In the rows, zero is written as 128.
The rows of X fall into 3 groups, and each row is roughly a mix of its group's hidden directions.
X, 119 rows:
[[ 78 114  99 162 116 156 120 150 122 156 134]
 [141 136 112 145 152 124  91 165 103 171 107]
 [111 182 138 163 156 162 124 126 133 108 141]
 [156 159 121 187 108 131 105 133 137 129 153]
 [133 163  83 101 106 138 154 100 137 132 100]
 [102 108 148  94 124  72 140  99 138 132 117]
 [118 173 108 156 171 134 114 155 102 137 139]
 [154 110 143 135  65 145 133 116 155 107 137]
 [152 154 115 112 102 129 139 104 117 170  82]
 [106 118 139 116 104 121 131  81 145 168  91]
 [165 153  78 120 135 132 129 146  96 159 137]
 [185 113 142 129 133 149 146 111 152  92 109]
 [137 131 158  79 131 100 135 112 129 131  78]
 [184 104 155 108 122 142 146 114 154 101 132]
 [159 142  93 136  87  99 119 129  92 152 129]
 [134 132 129  75 106 136 140 118 158  85 105]
 [123 160 122  86 175 146 136 130 115 125  90]
 [ 73 123 129 133 140 131 118 171 117 153 159]
 [ 77 121 153 147 141 136 104 130 119 115 175]
 [151 121 153  94 118 136 125 126 148  67 145]
 [ 59 132 107 110 137 120 118 147 109 148 135]
 [117 114 157 139 134 169 152 141 141 163  85]
 [ 94 150 117 159 168 107 152 112 110 159 130]
 [121 170  89 133 155 117 134 158  92 125 152]
 [ 71 119 136 149 152 138 147 156 137  99 147]
 [104  99 146 142  95 111 148 107 147  95 165]
 [131 126 165 180 145 126 115 120 104 163 151]
 [133 142 177 133 133 135 160 100 124 149  84]
 [154 114 113 123  86 159 114 150 115 176 123]
 [181 137  95 163  97 126 131 141 129 148 117]
 [182 114 141 131  71 138 139 121 129 116 126]
 [115 134 107 110 162 161 131 165 123  95 164]
 [169 124 101 132 142  93 125 105 122 158  88]
 [125 136 135 134 122 171 110 183 118  95 108]
 [163  93 143  97 115 148 128 120 161  92 111]
 [ 99 107 112 118 166 120  90 141  88 150 119]
 [161 118 121 190 144 101 116 153 118 127 124]
 [146 117  87 129 112 121 101 157 106 177 141]
 [171  96 146 111 135 151 143 114 162  92 137]
 [129 153  97 159 118 101 126 118  96 173 108]
 [137 153 147 173 115 128 138 101 150  99 167]
 [170 145 102 149 179 143 116 145 120 109 116]
 [138 117  98 178 132 156 113 141 127 111 171]
 [145 138  90 185 122 142 133 141 112 162 135]
 [159 125 169 162 122 140 156  89 151 122 118]
 [153 120 109 189  93 120 112 133 118 122 104]
 [114 106 144  98 108 103 159  77 149 122 139]
 [102 134 186 131 112 114 142  93 143 153 137]
 [178 124  93 148 109 171 134 124 138 128 148]
 [103 115 138  61 135 149 127 112 140 104 139]
 [109 108 141  63 109 131 155 115 131 126 105]
 [ 72 121 148  82 139 121 132 136 140  97 126]
 [179 106 156  94  96 103 129 128 132 141 117]
 [137  76 129  87  94 110 135 122 128 153 113]
 [145  98 135  85 101 129 104 154 139 142 168]
 [122  76 125 115 121  99 108 164 108 156 110]
 [101 130 161 151 159  86 104 121 102 149 141]
 [162  98 123 148  85 113 119 116 131 155  89]
 [133 149  86 162 150 125 137 114 100 161  96]
 [ 78 137 127 130 170  92 142 128 114 109 151]
 [ 66 143 158 110 138 139 129 108 145 109 149]
 [179 137 155 154 110 137 125 100 142  93 112]
 [ 76 131 110 127 169 110 109 149 119 159 122]
 [141  80 107 159 104 137 121 157 114 139 163]
 [139 118 165 112 119 165 129 104 153  89 158]
 [125 131  87 146 169 127 129 156  91 145 157]
 [ 95 147  86 138 136 122 124 146  95 174 137]
 [109 111  81 102 109 140 117 176 135 106 126]
 [175 107 101 104 118 120 113 140 126 127  78]
 [100 112 151 162 128 122 139 109 151  83 162]
 [176 132  84 174 145 129 131 121 119 139 131]
 [140 160 140 143  79 134 160 126 137 163 103]
 [150 116 159  80 122 140 146 112 160  92 121]
 [173 102  99 101 175 123 130 143 134 138 116]
 [104 102 185 123 150 125 112 134 133 100 156]
 [145 140 163 118 107 119 155 144 106 170 167]
 [110 142 167 122 117 166 143  92 148  91 136]
 [127 130  81 126 129  95 105 145  99 168 105]
 [ 89 151 111 168 109 122 122 132 103 140 171]
 [122 118  73 127 168 145 117 140 132  97 152]
 [119 116 163 148 158 131 126 103 162  81 114]
 [151 144  90  86 115 132 134 107 126 137  81]
 [122 151 149  79 176 121 137 137 131 104 151]
 [ 93 113 128 140 113  96 114 139 109 183 148]
 [157 141  98 141 149 118 102 147 105 180 118]
 [166 166 141 135 129 166 117 120 151 102  97]
 [ 77 118 167 136  99 162 133 118 145 129 143]
 [110  93 117 102 101 165 120 140 149 100 160]
 [133  84 124 139 154  66 113 128 125 138 123]
 [101 158 117 110 162 134 155 114 115 156 170]
 [158 140 185 123 144 134 154 119 143  95 148]
 [157 100 116 151 123 168 110 146 137  98 165]
 [107 106 132 178 146 140 108 132 122 171 155]
 [ 68 160 126 122 165 111 122 115 121 147 121]
 [ 81 127 160 154 149 156 128 135 139  89 138]
 [104 131 120 141 171 177 131 161 108 111 136]
 [105 130  70 114 108 123 101 154 118 143 154]
 [102 123 142  61 106 152 118 115 136 121 140]
 [118 115 121 156 158 106  88 146  98 109  92]
 [154 107 124  86 127  95 122 115 127 163  88]
 [157 100 179 142  89 133 139 115 151 118 140]
 [117 140 145 149 115 122 147 105 153  69 157]
 [100 150 124 142 170  86 106 152 107 146 117]
 [133 146 145 166 177 131 111 125 146  86 115]
 [164  69 119 137  93 140 135 126 140 113 144]
 [141 102 135 135  66 131 128 115 132 164 102]
 [132 166 122 187 160 121 103 135 125 134 144]
 [167 149 126 125 144 110 157  89 128 141  85]
 [144 151 128 136 125 151 149  79 155  91 153]
 [ 84 133 157 142 165 134 129  99 159 102 138]
 [131 144 168 174 127 134 147 102 136 141 169]
 [160 158 109 119  85 156 143  91 145 132 135]
 [ 85 144 124 164 171 137 130 138 113 124 163]
 [180 107 146 101  83 110 126 131 127 140 110]
 [ 72 108 129  81 125 137 112 138 142 150 117]
 [130  95 140 109  74 163 126 131 133 162 120]
 [186 130 144 138 111 113 142 104 127 142  85]
 [ 71 124 151 164 139 125 102 149 110 118 144]
 [ 87 149 152  68 144 129 134 138 125 137 139]]

Here is one row of each group, with its name. Which group are the others in?
[152 158 129 137 166 144 125  80 145 160 115] : <62>
[159 115 177 112 146 129 124  99 133  96  97] : <108>
[ 60 135 103 148 122 121 107 126 119 150 143] : <101>

[178 149 100 130  96 128 121 110 119 159 100] : <108>
[123 164  90 140 130 107 112 162  83 127 143] : <101>
[ 85  97 148  91 163 118 112 147 117 130 145] : <108>
[142 101 105 108  68 145 113 155 120 133 116] : <101>
[134 117 171  96 119 100 119 135 144  89  94] : <108>
[133  93 153 175 105  91 104 126 140 141 132] : <101>
[128  91 134  70 117 123 133 130 124 147  87] : <62>
[135  89 134  89  80 154 150 113 138 133 126] : <62>
[164  88 114 129 128 128 124 125 143 156  74] : <101>
[111 123 135 105 130 115 119 143  97 190 100] : <108>
[110 116 141  72 109 152 164 101 138 117 119] : <62>
